Turns in one plane each, and the order they were made in; the first pair answered:
turn dereb:
[  0   1  41  36 -17  -8   4 -51  -5] -> [-16   4  31  48  29  25   0 -30   4]
[  8  -2 -34 -27   0   4   0  29  -3] -> [ 19   0 -25 -26 -26 -15  11  12  -5]
[ -2  -1   5   4  -3  -8   6 -16   7] -> [ -6   1   3   8  11   1   5 -11  10]
[ -9  10   2  26   6   4   6 -21   3] -> [-18   5  -8  16  18  15 -10  -6   1]
turn kudip:
[  4   9 -12  -2  11  13  11   6   4] -> [ 1 10 -7  4 15 15 10  3  4]
[ 16  -6  -4 -22 -46 -33  11  -9 -14] -> [-15 -20 -17 -35  -8  -4 -38  21 -19]
[ 11  -2   0  14  21  18 -14   1 -16] -> [ 23   4   7  23   7   5   7 -13 -13]
turn Kubig:
[ -4  30 -32  31  29  37  17  14  27] -> [-12  16  32  50 -15  -1 -10 -42  15]
[ 3  9 -3  9 32 38  5  7 19] -> [  5   6  33  25   7  16   3 -28  15]
[  6 -13   5 -22 -19 -27 -36  -4 -22] -> [ 24   7 -38 -23   7  -6  12  26  -8]
Pairs:
(two turns a pair)
[ 6  6  0 32  2 16  1 -5  6] -> [ -1  -6 -14   2  -8  13 -29  10  -5]
dereb, dereb
[ -1  -2   1 -14  -4 -15  -6  18  -3] -> [  1  -1  11  -9 -11 -22  -2   8  -3]
Kubig, Kubig
[ -3   1 -14 -18   0  19 -42  16 -30] -> [ 22  26 -29   5  13  27  23  15 -12]
Kubig, dereb
[ -1 -19  -5 -37 -52 -31 -35  -5 -17] -> [  5  15  27  53   9   2  43 -32  18]
dereb, dereb
[17 -9 -7  3 14  8 -6  5  5] -> [16 -8  1 10 14  6 -4 -2  6]
Kubig, dereb
[ -1   1  12  -3   3   2   6 -17   5] -> [ 2  5  1 -5 11  8 13 -8  7]
Kubig, Kubig
[ 18  -7  10   1 -34 -25  12 -24   0] -> [ 26   4 -27  -6 -11  -5  36   5   9]
Kubig, Kubig
[  3   0  -6 -15 -24 -15  -9  -2  -5] -> [ 12   9 -12  -6 -20 -12  15  -1   2]
Kubig, dereb
[  8   9 -21   3  12  -1  -6   6   0] -> [ 6 11 -4 19 13 -2  0 -8  2]
Kubig, dereb
[ 13   6 -16 -18  -6  13  -4  -6   9] -> [ 14  11   0   2  -3  12   7 -20  14]
Kubig, dereb
[-13   9   5   7  10  18 -23   4  -8] -> [-7 16 10 21 13 18 -5 -4 -3]
kudip, dereb
[-23  -5  18   7  16   2 -20 -13   5] -> [ -9   5  20  19  11  -3  10 -23  11]
Kubig, Kubig
[-16 -12  24  21  22  12 -28 -11  -6] -> [  4  -7  31  19 -15 -15  -5 -32  -9]
dereb, kudip
[ 1  4 11 18 13 -5 20  2 28] -> [ -9 -10  -8 -17   9  -3 -18  25  16]
dereb, dereb
[-13  -7   9  -5  -6 -11 -35  -4  -1] -> [ -5   4  24  22  -3 -12  -7 -21   8]
dereb, dereb
[ 17   7  18 -17 -25 -22 -10  21 -15] -> [ -2   4  44  11   1  -8 -23  11 -11]
kudip, kudip
[-8 15  8 25 23 10  9  4  8] -> [-11  -2  -7 -17  -6  -6 -28  17  -9]
dereb, dereb
[-11   3  -1  11  14  18 -16   1   7] -> [ -2  -3   1  -7 -20  -5 -22  -9  -2]
dereb, dereb
[-10 -16  10  -6 -28  -7 -36  -7 -16] -> [ -5  -7  29  23 -22  -7 -11 -27  -7]
kudip, dereb
[ -8   7 -20 -14  45  32  11  17   7] -> [-20  -3  42  16  24   9 -11 -32   2]
kudip, Kubig
[  9   3 -16  -8  16   5  11  18  11] -> [ 13  -4  -8 -22 -15 -17   0   5   2]
Kubig, kudip
[ -6  -6  -1  -6  -6  13 -13  12  -5] -> [  5   0  -9  -8 -12  10   5  14  -3]
dereb, Kubig
[ -1  16   1  -9 -21  -9  -5 -17   3] -> [-16  10   4  -6  -1   5 -24 -10   2]
kudip, kudip
[-10  -2  -2   4  10  -2 -31  -4 -25] -> [ 12   6  -5   0 -18 -21  -1 -16 -24]
kudip, kudip
[ 12   8  10  14 -11  -7  26 -12   4] -> [ 11  -1   2 -11 -30 -17   6  -5  -6]
kudip, Kubig
[ 10  20 -17  -9 -21  -6  21  -1  21] -> [-15  -1   3 -16 -21  -8 -33  -6   9]
Kubig, kudip
[ -2   0 -15 -14 -18 -11  -1   6   3] -> [  3   8  -6   3 -13 -10  20  -4  10]
Kubig, dereb
[ 1 -1  8  3 15 13 10 -3  1] -> [-2 -9 16 -8 -2  1 -8 -9 -7]
kudip, Kubig
[ -6  -5   0  32  10   3  18 -28  12] -> [ -4 -10   6  23 -12 -12  10 -37   5]
Kubig, kudip
[-26  -7   0 -12  -5   9 -39  13  -1] -> [-12   1  28  12 -28 -11 -11 -22   2]
Kubig, Kubig
[-25  -1  14   6  26  19 -21  14   5] -> [  8  17 -15  -1   9  10  34  20  12]
dereb, Kubig
[ -1   1 -11 -10  -1  -1   1  15   3] -> [-10  -4  -1  -7   1  -2 -14  10   0]
kudip, dereb
[-5  2 -9  0 35 21  0 22  7] -> [ 24   8 -11 -16 -17 -14  28   4   3]
Kubig, kudip
[ -2   4 -11 -19  -3   7  -7  -8  -8] -> [  0   4  -2 -13 -10   1  -7 -18  -9]
Kubig, Kubig
[-8  1  4 19 17 11  5 -5 13] -> [ -5   1  12  20   6   3   7 -15  12]
dereb, kudip
[-23  19 -16   2  15  10 -20  19 -11] -> [-14  30 -15  17  20  11   7  13  -3]
Kubig, dereb
[-27 -14  11   6  15   0 -48  11  -4] -> [-17   0  30  41  22   1 -11 -11   8]
kudip, dereb
[ 14   2  -7   5 -28   4  11  -6   0] -> [ 10  -3 -12  -5 -30   5  -1   1  -4]
kudip, dereb
[ -7  -5 -14   2   4  13 -28  31   2] -> [ 19   8 -25  -2 -20  -4  12  24   5]
dereb, Kubig
[-25  -2   2  14  44  30 -31  18   3] -> [-30 -10  21  12  26  17 -49   3  -3]
kudip, Kubig
[-15  -4  17  -2  10   7 -16  -7  -4] -> [-11  -4  -1 -17  11  11 -16   8  -5]
kudip, Kubig
[-10  14  11  17  29  25  22   1   2] -> [-12  11  27  23  21  18  15 -12   0]
dereb, kudip
[  3   7 -21   7  24   2  28   4   5] -> [-13  -4  18  24  19  -6  -2 -22   0]
Kubig, dereb
[ -4  18  13 -15 -15   1  20   8 -10] -> [-19   9  22 -15  -8   6  -5   9 -14]
Kubig, kudip
[ 17  -7 -25 -21 -22  -4  21  24   8] -> [ 19   2 -18   3  -6   4  41  16  17]
dereb, dereb
[ 15  15   4  -7 -13 -21   7  -2 -20] -> [ 13  14   8  -6 -14 -22   4  -4 -21]
Kubig, dereb
[-13  -3  25  21   8  10  -2  -7   5] -> [-6  5  3 16 18 19 15  9 10]
dereb, Kubig
[-15   4  23  32  -4   0   1 -25   8] -> [-5 15 -4 29 12 14 27 -6 16]
Kubig, Kubig
[ -5   1  38  38  11   0  -6 -28   3] -> [ 22  18   6  29   7  -1  42 -13  12]
kudip, dereb
[ 14  -1 -19 -15  -7   1   8   4  -3] -> [ 16   5 -14  -1  -1   4  21  -2   2]
dereb, dereb
[ 12   5 -18  -7  -9   0   7   1   2] -> [  9   6   5  11  -9  -2   8 -17   5]
Kubig, dereb
[-30  -5  23  11  32  21 -32 -11   0] -> [-12  12  22  31  34  20  14 -20  12]
kudip, dereb
[ 5  9 20 25 20 12  9 -2 10] -> [ 16   6 -20 -19   3   6   5  27   3]
kudip, kudip
[-13  11  -3  19  35  25   4   7  10] -> [-16   6  24  29  20  12  -6 -16   7]
dereb, kudip
[-10   2  -7 -11  17  10 -13   2  12] -> [  3   2   3 -16 -15 -13  -6 -15   7]
dereb, dereb
[  2  -6 -20 -28 -14  -2 -34  16  -5] -> [ 12  -1 -28 -30 -20  -7 -18  16  -4]
dereb, Kubig
[ -2  -3 -21 -32 -42 -24 -29  -4 -16] -> [ -2   0 -37 -38 -31 -14 -26  11 -13]
dereb, kudip
[  0 -15  22  19  -6  21 -13 -21 -23] -> [ 10  -3   9  28   9  32  16 -13 -13]
Kubig, kudip
[ -2   0  34  13   0   7  25 -19  -2] -> [12  6  5 -5 -6  8 45 -2  0]
kudip, dereb
